Each named move below is a turn or a mirror, shown by a few rows before and after it. Which moves, in which order, take the first row of each later pair to the second? The first pair is answered.
move rosob:
[ -5 -18 -31  39 -35  24 -14 -26] -> [-12 -11 -32  38 -35  24 -18 -22]
[ 32 -20 -20  36   9 -27  -9   4] -> [  0  17 -35  30   5 -24 -21  21]
[-22  10  -1 -11   8  18   9  19] -> [  7 -20  12  -4  10  16  21   6]
[ 10 -18   8 -11  -1  12  16   5] -> [ -9   9  -4 -16  -3  11   6  15]
move gokop:
[-25 -49  -7   0 -27  42  25 -28] -> [ -2   5  43 -55  -3  32  32   9]
[ -7 -27 -11   9   4 -15 -11   2] -> [-21  -5  -3 -21   3  -5 -10  14]
[-25 -12   4 -19 -14   1   0   8] -> [  8 -10  24 -15  -2 -18   1  13]
move zom:
[ 13 -26  11  -7 -15   9   7 -32] -> [ 18   1  29 -31  -6   5   7 -14]
[ 20  24   6  22  26 -36 -15   9] -> [-34 -27 -30  21  -6  16  -2 -25]
[-15  13 -20  15  -8   0 -10   4] -> [-18  21 -15   3  -8   1 -12  11]
move buzo:
[ -3 -77  -2  -3 -35  30  24 -34] -> [-44 -45 -45  26 -47  21  -1 -26]
[ 21  44  23 -14  18 -26  -9  23] -> [ 45   7  38 -18  19 -20   9   7]
[15 22 16  5  4 -4  6 17] -> [26  5 20  5  3  1 14  8]
move baki:
[-12 -26 -20  15 -16  14   2 -25] -> [-19  38 -12   2  -3  -5 -17   9]
[-31   3 -21 -24  -2  15   0  25] -> [ -2   0   5 -40   8   9  10  28]
[-33  35 -28 -18  -3  30 -19   0] -> [ 13  28  20 -49  14  26   0   7]
[ 18   1   9 -14 -13 -11  -3   3] -> [  7 -15  -6  -3 -20  -3  -2 -10]
Then:
Between the rows of a pair lie 2 to 3 moves.
[  3  38  10   4  25 -24  -3  22] -> [-25 -34 -10   4  -3  22  18 -21]	baki, gokop
[ -6  36  16 -37  12   7   5  30] -> [ -7 -49  -6   1 -10  30  18 -20]	baki, buzo
[  7 -30   9 -17  -2  16  13 -16] -> [ 30  11  21 -10  17 -14   3   8]	rosob, gokop
[-18  24 -15   2 -16  -4 -15   4] -> [ 29  10  14   7  -2 -22  -6   5]	gokop, rosob
[  4  -9 -19  41  -3 -22 -10 -12] -> [-30  39 -16  -7  -6  -5  -9  10]	rosob, gokop
[ 60  -5  60 -28  15  -5   9  17] -> [-45  62 -16 -15 -12   7 -29  34]	buzo, rosob
[  0  60   2  19  14 -32 -25  22] -> [ 33 -55  15  24  -1   2  16 -35]	buzo, rosob, baki
[ 32 -29  30 -20   6  13  25 -11] -> [ 49   9  20  18  20 -28   0   8]	rosob, gokop
[ 26  19  21  36  13 -31 -26  42] -> [ 32 -12   9  56   9 -28 -23  24]	zom, gokop, zom
[ 18   1 -34  59  -5   4 -15   3] -> [ 27 -30  13 -22 -10  49  25  -6]	zom, buzo, rosob
[-12 -40  12 -32 -19  46  17  -8] -> [-50  -4 -33   5 -27  34 -13   2]	gokop, baki, buzo
[ 10 -15  10 -48 -15  20  14  -4] -> [ 16 -29 -31  31 -15 -10  -9 -17]	baki, zom, zom
[-12  74 -21  21   4 -33 -52  38] -> [ 79   5  38  18  24 -46 -17  13]	gokop, baki
[-11  53 -13  20  -3 -31 -23  11] -> [ 39 -24   5  41  -3 -32  -1 -24]	gokop, gokop, rosob
[-17 -36 -20  19 -18  16  10 -28] -> [-43  -1 -20  -8 -19  25   7 -10]	zom, baki, baki
[-16 -49 -11  -7 -22  33  13 -26] -> [ 51 -39  26   0   5  -9  13 -12]	gokop, rosob, gokop
[  3  20  18 -30  15   0   8  11] -> [-14  23   8 -33   8   8   4  11]	buzo, rosob
[-13 -38  -5   3 -21  26   9 -23] -> [ 26 -41  15  12  -6   7  12 -20]	baki, rosob
[ 24 -41  -9  67  -9 -16  -9 -10] -> [ 14 -42 -19  65 -13  -9 -10 -15]	gokop, gokop, gokop
[ 26  16  -2  12  20 -51   7  -1] -> [-14 -25 -35  25  -6 -17  12 -33]	buzo, gokop, rosob
[-76   1 -34 -36 -16  46   4  -4] -> [-77  -9 -54  -2 -20  34  -7 -14]	buzo, rosob, baki
[-66  22 -12 -50 -31  61  23  31] -> [-16   0 -59  93 -19 -17 -16  13]	zom, gokop
[ 43 -10  46 -47   2  -4  24  11] -> [-34 -15  -1 -51 -27  41  20  -2]	gokop, gokop
